[[  0  -1  -3  -3   0  -1  -3  -3  -2  -3  -1  -2  -1  -3   0  -4]
 [ 74  34 -46 -22  50  26 -38 -46  10 -46  10 -22  10 -38  66 -54]
 [-56 -18  59  35 -33 -11  52  58   4  59   6  37   5  51 -50  66]]
->
[[ -4   0  -3  -1  -2  -1  -3  -2  -3  -3  -1   0  -3  -3  -1   0]
 [-54  66 -38  10 -22  10 -46  10 -46 -38  26  50 -22 -46  34  74]
 [ 66 -50  51   5  37   6  59   4  58  52 -11 -33  35  59 -18 -56]]

[[ 44 -70]
 [ 35 -65]
 [-68  59]
 [-49  62]]
->
[[-70  44]
 [-65  35]
 [ 59 -68]
 [ 62 -49]]

[[33  4]
 [ 9 59]
 [41 54]
 [18  3]
 [37 68]
 [40 62]]
->
[[ 4 33]
 [59  9]
 [54 41]
 [ 3 18]
 [68 37]
 [62 40]]

[[-14  49  45]
 [-16  -1  -3]
 [-14   3 -34]
 [ 46 -40 -23]
 [ -3  67 -14]
 [ 69   4 -28]
 [-34 -79  15]
 [-26  73 -13]
 [ -4  87  31]
 [  8 -72  28]
 [ 55 -34 -18]]
->
[[ 45  49 -14]
 [ -3  -1 -16]
 [-34   3 -14]
 [-23 -40  46]
 [-14  67  -3]
 [-28   4  69]
 [ 15 -79 -34]
 [-13  73 -26]
 [ 31  87  -4]
 [ 28 -72   8]
 [-18 -34  55]]

[[-13 -69]
 [ -9 -67]
 [ 22   9]
 [-46 -29]
 [-79 -59]
 [ 28   8]
 [ 16   2]
 [ 25 -34]
 [  3  75]]
->
[[-69 -13]
 [-67  -9]
 [  9  22]
 [-29 -46]
 [-59 -79]
 [  8  28]
 [  2  16]
 [-34  25]
 [ 75   3]]

[[  4  20  19 -43  44  10  45 -21  68  60]
 [ 40  52  52 -45  25  34  -2 -68  59 -41]
 [ 40  27  32 -14 -42  -4  -8  16 -10   7]
 [  6 -66 -67 -43  23 -38 -50  67   8  14]
 [ 39  14   8  38 -49  54  22 -53 -54 -39]
 [ 48  56 -28 -54   8 -13 -34  26   5  50]
 [-37  -5 -12 -32  63  18  61  57  -6 -61]
 [-59 -24 -55 -52   3  40  64  30 -25 -18]]
->
[[ 60  68 -21  45  10  44 -43  19  20   4]
 [-41  59 -68  -2  34  25 -45  52  52  40]
 [  7 -10  16  -8  -4 -42 -14  32  27  40]
 [ 14   8  67 -50 -38  23 -43 -67 -66   6]
 [-39 -54 -53  22  54 -49  38   8  14  39]
 [ 50   5  26 -34 -13   8 -54 -28  56  48]
 [-61  -6  57  61  18  63 -32 -12  -5 -37]
 [-18 -25  30  64  40   3 -52 -55 -24 -59]]

[[  0 -48  31  27 -30 -30 -33  25   2 -64  12   8  33  49 -19]
 [ 40 -35 -28 -17   7 -15 -59 -22   1 -37  33  34  79 -44 -34]
 [ 30 -16  27 -21  -1 -10 -23 -14  16 -51 -34  49  41   5 -67]]
->
[[-19  49  33   8  12 -64   2  25 -33 -30 -30  27  31 -48   0]
 [-34 -44  79  34  33 -37   1 -22 -59 -15   7 -17 -28 -35  40]
 [-67   5  41  49 -34 -51  16 -14 -23 -10  -1 -21  27 -16  30]]
---
[[ 10  67 -19 -41  17]
 [  7 -44  44   0 -15]
 [-12 -28 -10  32  -5]
 [-13 -17 -20  31  -1]
 [ -2 -44  24  17 -13]]
->
[ 10 -44 -10  31 -13]

[[ 63  15  61]
 [ 38 -16  23]]
->
[ 63 -16]

[[-48  -7  54  33 -11]
 [ 29  65  41  73 -55]
 [  1  68  30  80 -39]
 [-81 -18 -10 -57 -73]]
->
[-48  65  30 -57]

[[-14  38  73  -1  20]
 [-16  70  18  -1  -4]]
->
[-14  70]

[[ 69  40]
 [-33  72]
 [ -6  62]
 [-56 -69]]
->
[69 72]

[[  9   3 -12 -11]
 [-12  25   2 -19]
 [ -5 -65 -17  19]]
->
[  9  25 -17]
---
[[ 35  50 -50 -65   3]
 [-38  69 -11 -25  37]
 [-77   7  64  54  31]
 [-64  50  21  12  52]]
->
[[ 35  50]
 [-38  69]]

[[-65 -53  62   9]
 [ -7  47  41  68]
 [-64 -44  62  16]]
->
[[-65 -53]
 [ -7  47]]

[[ -9  27  -4]
 [ 36  25 -19]
 [ 83 -40 -60]
 [ -8 -82  17]]
->
[[-9 27]
 [36 25]]

[[-67   9 -72  64   3]
 [ 31 -15 -63  -2  52]]
->
[[-67   9]
 [ 31 -15]]

[[ 10  37   5 -25]
 [ -3   7  -3 -38]
 [ 11  28   6   0]
 [  2  32   0 -64]
 [-13 -27  -8 -18]]
->
[[10 37]
 [-3  7]]

[[ 76 -59 -17   6  16]
 [ 56  44  21  11 -18]
 [-52  46 -38 -11 -22]
 [ 61 -72 -23   9  23]
 [ 77 -70 -18   0   5]]
->
[[ 76 -59]
 [ 56  44]]

[[-57  -6  37]
 [ 39  32   8]
 [ 81  -4 -68]
 [ 71  26 -24]]
->
[[-57  -6]
 [ 39  32]]
---
[[-40  59  15]
 [-33  66  24]
 [ 32  14  34]
 [  0 -16  -6]]
->
[15 66 32]

[[  9  65]
 [ 61 -54]
 [-37 -31]
 [-25  33]
 [-37   9]]
->
[65 61]

[[-72  -1 -69]
 [ 89 -11  59]]
->
[-69 -11]

[[ 50  25 -81]
 [-23 -83 -48]
 [  4 -58 -80]]
->
[-81 -83   4]

[[ 58  12 -22  64]
 [-41  22  35 -58]]
->
[64 35]

[[-39  51 -29  14]
 [ 12  58  11 -56]
 [ -5   0 -42  -6]
 [ -4   2  32 -52]
 [ 17  26 -73  52]]
->
[14 11  0 -4]

[[-48  27 -44]
 [ 82 -59  47]]
->
[-44 -59]
